A single turn carries every row of the set below to another of its rows. Some are shown first; where does it send the rows asked next?
k442: [  1.3   7.8  16.4  19.2  -0.1  11.0  13.0 -15.0  -2.6 -26.8  -2.0  21.9
 -13.0]
k218: [-14.5 -18.1  13.0   9.6 -10.3  -7.9  10.1 -37.4  -6.8  12.0  13.2   0.0
 -28.0]
k872: [ -7.2  16.1 -16.0  -1.3   0.7 -21.9  -6.7  19.1  13.3  15.5  10.1 -25.7
   5.0]
k471: [  5.4   8.0  14.7  20.6  -1.8  13.2  10.0 -12.4   4.6 -21.9  -8.2  25.1
 -11.6]
k92: [-16.2  17.2  -0.2   1.8   2.0 -22.8  -7.3   4.0  -5.9   6.7  31.9 -34.2
  -6.8]
k3: [ -0.6   7.5   9.9  14.9   1.8   7.4  19.0 -10.8  -2.6 -28.5  -3.9  21.8
  -8.7]
k435: [ -0.4 -17.5   8.1  16.3 -15.7   0.1  -0.8 -30.2  14.5  27.0  -6.1   9.6
 -24.6]
k948: [  3.9   7.6   8.0  16.3   0.0   9.7  15.4  -7.8   4.2 -24.4 -10.8  24.9
  -6.8]
k591: [ 25.1 -12.3  15.6  12.9  -8.8 -28.8 -12.6 -15.1 -21.6 -14.8   1.6   4.7
 -21.7]
k405: [ -4.5  13.8 -17.7   3.8   5.1 -23.8  13.5 -13.4  12.6  -7.6  -9.2  34.2
  -8.5]
k613: [ -7.5   1.3   4.8 -20.2  10.4 -13.9   9.5   5.9 -21.8   6.2  -2.4  25.1
 -10.6]
k871: [  4.2  17.7  -0.7  13.2  -6.4  -8.9 -26.8  10.7  23.8  28.7   7.5 -20.3
  -4.7]
k86: [-12.5  13.3  -1.1  11.2  -0.2 -24.5 -14.3   6.7  10.2   3.9  36.9 -31.0
  -7.7]
k111: [ 21.2 -13.5   3.7   4.2  -5.4 -35.5  -1.8  -6.4 -22.2 -19.3  -3.2   4.5
 -13.1]
k910: [ -4.7 -19.3 -13.2   2.7 -10.8 -10.8  16.6 -14.4  16.5  20.7 -16.7   9.8
  -9.1]
k538: [ 33.1 -12.5  11.6  15.0 -11.5 -25.1 -17.8  -9.0  -8.8  -6.7 -10.9  10.5
 -18.0]
k741: [  0.1  13.6  -4.9  16.3  -5.2 -17.0 -24.5  13.1  28.9  17.1  20.3 -22.3
  -4.3]
k166: [-20.1  17.4   0.1  10.0   1.6 -14.1 -17.8   7.2   4.4   2.8  30.0 -34.4
 -10.2]
k723: [  5.5   2.3   6.7 -11.5   4.5  -4.2  -3.9   8.3  -4.0  20.3 -16.1  33.7
 -11.4]
k329: [-11.3  18.2   6.6  19.2  -3.4  -5.3 -30.4   4.6  14.8  12.7  23.3 -29.3
 -14.1]
k475: [  5.9  15.3  -1.0  19.1  -1.8 -10.7  -6.8 -23.7  21.4   5.1  -9.7  38.7
 -19.8]
k535: [ -8.1   2.6  23.9 -10.5   7.5  -7.1  -1.7  -9.2 -29.2   7.3  11.3  22.3
 -24.5]
k265: [ -4.9  18.1  15.1  16.1  -5.1  -9.1 -27.7  -4.4   5.0  20.1  28.7 -28.8
 -16.4]
k568: [-16.6  16.4 -13.1   5.9   1.6 -16.4 -13.2  17.9  14.6   5.1  15.8 -29.9
  -0.5]
k900: [  4.9   3.6  25.9  -2.0   1.9   2.6 -15.4  -7.0 -12.0  21.0  -2.5  30.6
 -25.0]
k33: [-18.3 -19.2  -8.7  -4.0  -5.5 -18.7  27.6 -21.7  -4.8   6.1   2.9   0.1
 -13.1]
k352: [ -4.8  14.2   6.6  19.4  -4.4 -16.0 -26.6   3.1  18.1  12.7  33.7 -27.0
 -12.4]
k131: [ -7.4  17.4  -6.4  14.3  -3.3  -7.6 -26.2  15.8  24.7  15.5  10.0 -24.7
  -4.8]
k314: [ -5.0  15.6  13.0  20.6   0.4 -12.3  -5.3 -37.8   1.0  -5.0  12.5  30.2
 -30.6]
k730: [ -7.6  13.3 -12.5   8.2  -0.4 -25.4 -12.6  17.1  20.8   8.0  23.8 -26.4
   0.4]
k159: [-14.8  14.0  -3.5   5.3   7.6 -25.8  14.7 -28.0  -7.4 -17.6  12.6  25.7
 -19.2]
k679: [ 29.4 -13.1  -0.8   6.8  -8.4 -31.7  -6.6  -0.5  -9.3 -11.1 -15.2   9.8
  -9.5]

k111 -> k679
k92 -> k872
k3 -> k948
Now find these:
k910 -> k435
k159 -> k405
k166 -> k568
k900 -> k535
k352 -> k86

